Each path below is one point turned by a fixed rotation once a step. After each direction that follows a path, write how fast that rotation turns it, in degrees a step (0 if it stays still).
Each turn is a multiple of 5 degrees from 10 to 175, or 0.
Each row of a path follows its step; steps can be skipped.

step 6: [ -8  33  -4 -25  11 -13   4   9 -57  53  17  16 -23   8 -17  33 -20  -7
 -12 -31  -7  17  -5  29  48  -1  -7 -17 -48  12   9  10  50 -24 -20 -39
 -27  29  15  44  37  29 -17   0   3  23   0  -1 -20  27 -12  25  10]
step 7: [ -9  13   1  15  41   1   4 -12  20   2  34  18 -66   2 -32  18  24  33
 -12  36   3   9   4 -11 -18  17  16 -21 -30  -1  18 -10 -13   3   0 -29
  -1  44 -31  11   4 -25 -10   6  29 -17 -11  43 -42  21   6 -64  35]
step 16: [ 20  -8  15 -28  29 -37  22   1 -19  19  22 -21 -35  13   6  31  33  39
 -12  17 -49   2 -22   1  27 -18 -10 -45 -19 -24   3   7  37  12  10 -39
 -56  20  -1  15  17  41 -18 -10  13  27 -19   8 -32  36  -9 -32  14]
step 17: [-15  33   3  26  15   2 -27  -9  -1   2  36  27 -21  13 -45  22  -6  17
 -27 -13  19  42  10  17  -7  51 -34 -42 -52  12  12  19  10 -25  -4 -31
   3  18 -10  28  13 -26 -35  23  21 -14   2  21  -6 -22 -58  -4  38]
step 18: [-18  -5   1  -5  44  14  21  -7  -4  56  -2  30 -49  -2 -32   1  -3  22
  24  -5  10   3 -50   6  -4 -51  -7  -1   0 -22  14 -42 -13   0  -6 -26
  -4  43 -17  30  12  12  -3 -27  25 -19 -12 -14 -31  66 -25  10  26]
step 20: [-16  49  12   3  15  15 -14 -15  31  59  31  -7 -29   8  -3 -18  -6   5
  10 -10 -25   0  -1  10 -12  19 -22 -21 -43   2  20 -18  -2 -30  17 -16
 -24  51  13  -2  55  14  19  -8  53  -6 -37  26 -37  -7 -54   7  -8]
step 21: [-16 -33  -7 -21  35 -37   3  -3 -14  -6 -16  -4   0   7 -24  27  26  42
  -7  29 -25  30 -25  27  11  -2 -24 -18   4  -9   6   4  -8   4   5 -42
 -42  21 -46  64  15 -15 -23 -19  40  24  30   4 -32  35 -28 -10  27]
step 23: [-11 -20  26  -7  44  -1  41   5  25   5  12  15 -51  25   4 -25  16  27
   9  15  -5   0   1 -15 -14 -31 -28  -1 -16 -17  -2 -14  22   9  23 -30
 -16  55 -24 -10  -7  26   2 -13  14   5 -29  25 -83  27 -35   2  24]
step 30: [  5  -1  30 -28   6  -4  -6 -24  32  -5  18  10 -11   1  15   1  32  61
  25 -11 -22  12  -9  13 -46 -11 -22 -41 -57 -17  13   7 -21 -26  -7 -71
  11  52 -23  17  -8  10  13  -6  21   1 -22  19 -30   1 -33  -6   6]
[ -6   6  -1   4   6   6  -3  -1   3   4  14   6   5   4   7  -9  -4  12
  -5   1   0  -9   9  -2   2  -4   0  13   6 -10   0   2 -13  20   1  -3
   3  -2  -2  -3   5   2   1  -6  11 -10   0  -2  -5   0  -7   3   4]
140
[ 15  -8  -2   6   4   3  -9  -4   3   7   9  -6  -1  -6  -4  -7  -1  -6
   5  -1   5  -1   7   3   2  -7  -1   3  -7   1   9   0   4  -5  -7 -18
   8 -11  -2   1  -1  -2 -10  -3   4   2   3   1  -5 -18   5  -8  -6]
140
[ -2  -4   9  -7 -10   6   2   5   5  -5 -12  -6   8   3   2  -9   4  -7
   5   5  -7  -1   3   4   2   8  -2   9  11   9   0   3  -1  -3   4 -13
   2   5  -5  -6   7 -15   4 -13   2   5   2   1 -13   0  -6   7  -1]
35
[ -3  -6  -4   5  -3  10   0   1  13  11 -10  -3  -4  -5   0   3   2  -3
   8   2  10   4  -7 -11   4  -5  -9  -1   7 -11   9  -4  -1   5  11   9
  -5   5   2   0 -10   7  -3  -4   8   5  11  12  -6  -1  -1   4  -2]
140
[  4   1   6  -4  -2  -3   9  -8   9   5  -1  -9   6 -10  -8  -2  -3   7
  11   5   4  -6  -3   7  -2   1  11   2  -1  -1  10  -3   6   8  -9  -3
   2  -5   2  -7 -18  -7   9  10  -1  -7   2  -3   2  14  -3   0   9]
100
[ -1  11  -6   3  -1 -16   7   0   8  -4   8  -9  -2  -4 -10  -6  -2  -1
  -6   3 -17   9   4   0   2   3   0   1   0  -3   4  -5  -1  -2   0   5
  -7   1   8 -15   7   1  -2  -5   8  -2  10   8  -2   2  13  -6  -8]
85
[  1  -3  -4   0   0   6   7 -14   0   5  -1   7  -9  -5   2   2   6  -6
   4 -11  -3   6   5   1 -23   4   7   0   7  -6  -1   2  -5 -11  -5  -1
  -6  -4   0 -11   5   8   8  -2   1  -4   4   0  -1  -9  -7   4  11]
145

step 0: [-34  -8  39  24  -6   6  40   4 -25  45  -7  27  37  13 -15   0 -29  24
  17   5 -29 -39  46   5 -13  15   7  25   9 -66   0 -14  32  21 -28   5
  15   7  29  32  -4  12 -14  20   8  -4   2  19  -8  16 -12 -14 -33]
step 1: [ 27  20   1  33  36 -26 -33 -25  14   8  -8  24   4  20  13  36  -6  16
  -4 -20  55 -19  27  -4   4  -4 -10  -1 -12 -23   4 -15  52  35  27  35
  17  41  12  40  13  44  -3   1  -1  -5  -6 -21  -8  23 -40 -19 -22]
step 3: [  4 -10  11  35 -46  -7  24 -29 -21  14   9 -29 -25 -20   1  33   5 -19
 -42  18 -33 -21  -3   0  11  28  -9  30  -4 -42  64  -7  23  -2  24 -13
 -33  24  14  -8  15  42  16  14  -1  -7 -21   9 -17  11 -24 -33 -31]
step 5: [-29  25 -16  22 -19 -12  48 -10 -25  64 -28 -22  39  -2   7   3 -24 -28
  -3  31 -10 -14  23  21 -11  22   6 -27 -13 -27 -31  25  26  16   9   9
   2  14 -12 -26  32   3 -23 -15  41  36  -6  35   1   7  -7  29 -21]
step 6: [ 18  17 -24  28  17 -34 -17 -26  -1  -4 -24  21   2  22   8 -33   9 -13
  17  10 -36 -19   0  24   9   3   3 -50 -20 -67  34  22  15  46  38  15
  -6  24  33 -12  17  40  -5  25  -2   5  36  11 -13  22  -3 -10 -14]
step 8: [-63 -21  13  25 -33  28  22   9   3  25  -9 -14 -40  47  15 -11   0 -12
 -20 -28  -4   2  17  -7 -16 -16 -25 -13   4 -35  23 -19  27  22   4 -22
 -38  40 -16 -11  25  15 -33  24  -2  18 -15   4 -16  17 -40  14 -28]
step 18: [-15  45  36  45  -8 -41   5 -49   6  -6  16  20 -16  30  16  -4 -31  32
 -11  31 -16   6  -5   9  12  31 -34 -34   2 -19   1 -31  29  41  -5  20
  20   8  19   6  17  37  16 -16 -15  24 -13  11 -20  29  21  20  -8]
step 21: [-28  37 -13  60  -3  14   7 -26 -15  30   3 -18   7 -15  36 -15   3  13
  -4  -2   0 -36  16 -24 -11  -9   6 -24 -17  -3  15 -11  -1  11 -21  57
  12  25  15  -5   3   1  21 -22  25  25 -30  40   3  20 -41 -42 -42]
step 25: [ -7 -15  30  11   0  11  -8   3   6  52 -28  27  33  50 -15  22  15  -1
  39   8 -37 -25  27  35 -17   7  -3 -26  19 -41   1 -29  41  -5 -18  10
 -21   2 -38 -24   8   4  -9  11  11  17 -32 -34  -8  37 -22  19  18]
[  0  -2 -12  -2   1   0   7   6  -2   7   1 -14  -1 -17  -1  -2  -8   7
  -5   0 -12  -4  -3   9   4  -8   1   2   0   7   0  -2   3   0   0   3
   7  -6  16  -8  15   0   2  -8  -2   1  -2   2  -3 -14   1   3   4]
60
[ -3   8  14   9   7  -4 -15   1   0 -13  -2   2  -4 -12  -5   6  -1   4
   3  -2 -10  -5  -3 -14   1   1   4   1  -3   7  -6   7  -3  -3   0  14
   5   9   1   4   8   8   6   3  -8   2  -2   7  -7   3   1  -5   1]
125
[-12   1  -2   1   1  14  -3   1  -1  -2   0  16  -6   3   0   3   0  -6
 -10  -2  -1  -1  -7   7  -4 -10   5 -14   9  -6   0   2  -5  -3   7   7
  -2  -9  -4  -7  -4   6   5  -6  -1  -4   0  16   1  -6 -11   3   9]
25
[ 18   4   4  -2  -9  13 -12   7   1  14  -3   1  -4  -6  -2 -10  -1  -3
   0  -1  -7   5   1   5  11   8   2   2   8  -5  12  -2  -4  -1  -7   7
   2  -1   3   4  -5   3  -1  -5  -2  -2   1   8  -2  15   5   8  -4]
115
[ -2  -5   2 -10   3  11   0  -1   4   5   1  -7 -12  12   0   1  11  -3
  11  -4  -9  -9  -2 -10  -1  -5   4 -15  -5   7  -7  -2  -6  -3  -9  -3
   1   2   9 -11   7  -4  -1  -1   1  -1   7  -6   5  12  -3   0  -4]
25
[ -3  -2   6   2   5 -12   0  10  -3   4  -1  10   8   1  -7   4 -14 -10
   6   0  -3   1 -11   0  -5   0   6   3   6   5  -3  -4  -1  -6  -6  -5
   6  -9  -7  -7   6   3  -5  -9   3   1  -9  -9  13  11   7   5   8]
140
[ -4   1   4 -11   8  -1  -1  -6   9  13  -1  -1   3   2  -4   0   5  -2
  -3   4   1   6   7   8  -2   6   1   3   2   2  -8   1  -2   3   1  -4
  -8  -3  -6 -10   7  11  19  -1 -10   4   2   7   1   0  18 -12  -6]
55
[ -8   2  -2  -3   1   8   9  -4 -15   1   3   0   1  -4  -4  -3  -1  -5
   4  13  -4  -7   8  -1   7   6   2   1  -6  -3 -10  -3  -5   0 -16   3
   9  -3  -2   9 -11  -7  10  -1   9   1 -13   5   0   0   4  -9   9]
155

step 2: [-20  19  19   0  10 -45 -16  -5  10 -22   3  34 -29 -26  23  -7  23  -3
 -10 -37   5  12  18 -14 -23  40 -21 -34 -14 -27 -39 -37  -4 -19 -17  18
   2   7  -8  28 -14  27  21  19 -56  20   8 -25   6  28  61  -6  19]
step 4: [-18  34  19 -18 -68  -4  12   7  31 -39   1   1 -37 -21 -52 -11  -3 -36
  -1 -16   5  25 -31  21  -2  43 -14 -26 -14   7 -13  32  28  -1  -9 -40
   0   6 -11 -22   8 -15 -19   0 -26 -40  19 -37 -14  -1 -23 -20  12]
step 6: [ 15  29 -16 -28  18  -3  -9  12  10 -31 -12  24  13  29  26 -13 -17 -55
 -25  21  24  -4 -23 -30   9  19 -23 -26 -24 -18 -19 -35  29 -14  24  31
   2 -29  -9   1  17  32 -29  48 -16 -19  25 -11 -28 -13  55 -21   0]
step 9: [-21  -2  30  -3 -58   3  -5  -3 -24 -47   4  44   4  -1 -20  18 -13 -25
   6  12  14   1 -16 -28  15  20 -59  52 -29 -26   9   9  -9  13  -4  -4
   1 -10 -16  42  42  -6  -2 -15 -15 -33  23 -15 -17  20  36 -30  23]
step 10: [-16  32 -32 -27   2  17  -7  49 -13 -57   9  42 -14  -2   7   3  34 -52
 -17   1   3 -29  22 -12   4   5 -12  11 -26 -24 -46   1 -21  31 -10 -12
 -31   3  -6 -12  13  -3 -35  -3 -51 -41 -18  -4  11   8  19   2  17]
step 14: [ -5  29  -8 -18  22  12  15  43  11 -24  -8  32  -9   9 -49  -1 -45  22
 -22   8 -17  14 -36  -8 -10  48 -40  -5  -1 -32  -8  10 -10 -11  -8  -7
 -34 -11  -9  22  19  42 -22 -13 -42 -27  -8 -40  35 -20   8 -28  29]
step 15: [  7  41  -5 -32 -13  10 -14  24  -4  -2 -12  20 -26 -36 -26  -6   8 -24
 -18  -4 -37  16  10  11  30  39 -22 -22  -5 -20  47  39   9  33 -21 -11
   6  50 -47 -16 -19   6 -15  10 -29 -43  32 -14  18  -6  41 -14   8]
step 24: [-40   4  17  -6  30 -38   9  -6 -14 -36  -9  31  11  -1  10  27 -36  18
 -31  -1  12  42   8  30  20  28 -20   1  -7 -41 -19  -7  -1 -28  32   3
  25 -15  -2   5   2  26 -45  -6 -16  -2  37 -31 -15 -34  63  16   3]
step 27: [ 28   6 -32 -23 -16 -25  27 -20  -2 -40 -44  17 -10  23  18   1  22 -40
  15  -1 -16 -33 -39 -24  20  30 -45   4  14 -20  14  -3  -5 -15  49  -4
  18 -10  -2   6  18  -8 -26   2 -43 -14  42  -8 -19 -21  36 -45  -2]
[  2  -2 -11  -1 -14   1   6  -3  10  -8   2   4   5  -5   2  -7   0   0
  -9   8  -6  -3  -2  -8   4   7   5  12   1  -1   2  13 -11  -1  -4  -6
   7  12  -4   4   3  -4  -4   7  -8 -10   0  -1   4   9 -11   5  -7]
65
[-14   4   0   7   0   7  -1 -11  -8   4   8 -10  -6 -12   0   7   0   8
   1   4   1   9   2   3   0  -1  -2   0  -4  -1  -5  -4  17  -5   5  -2
  11  12   5   2  -1  -5 -13   1   5  -7   0  -1  -6   3 -11  -3  -8]
85
[  5   2   4  -1   0 -10 -11  -8  -1   3  -6  -8  13   3   2  -4  -7  -4
  -4   9  11 -11   7   8   4   2  -9   9  -2  -5   8   6   3  -1  -1   4
   4   6  -7  -3  -7   5  -7 -10   2  -9   9   9  -7  -1  10  -7  -3]
120
[ -7  -5   2 -12   2  -4 -10   7  -2   5  17   0   0   1  -3  -6   1  -4
   2   0   6   4   8  -5   4  10   9  -6  -3   6  11   6   9  -1  -8  -1
  -3  -1  -6  -3   7 -14   6  -3  -3  -1   1  -5  -2  12  -3 -14   8]
135
[  2   0  -3   2   4   0  -4   4  -7   3  -5  -2  14  -3  -6   1   1   4
   0   8  11  -2   1  -6   7   4  12  -9  -7   6 -15   8   2   0   7  -6
 -14  -8   4   6 -11   3  -8   0  -7  -8   4  -3  13  -5  -6   4   3]
100
[-11  -9   0   2   4   8   3   1   6  -1   0   3  12  -5  -5   0  -5   2
  -8   5  12  -2 -20   1  -3   3   6   4  -8  -2  10   4   0   0  12   9
   7  -7   1  -7   7   2   1   2  -3   9  -6  -7  -8 -11   1  -6  -2]
140
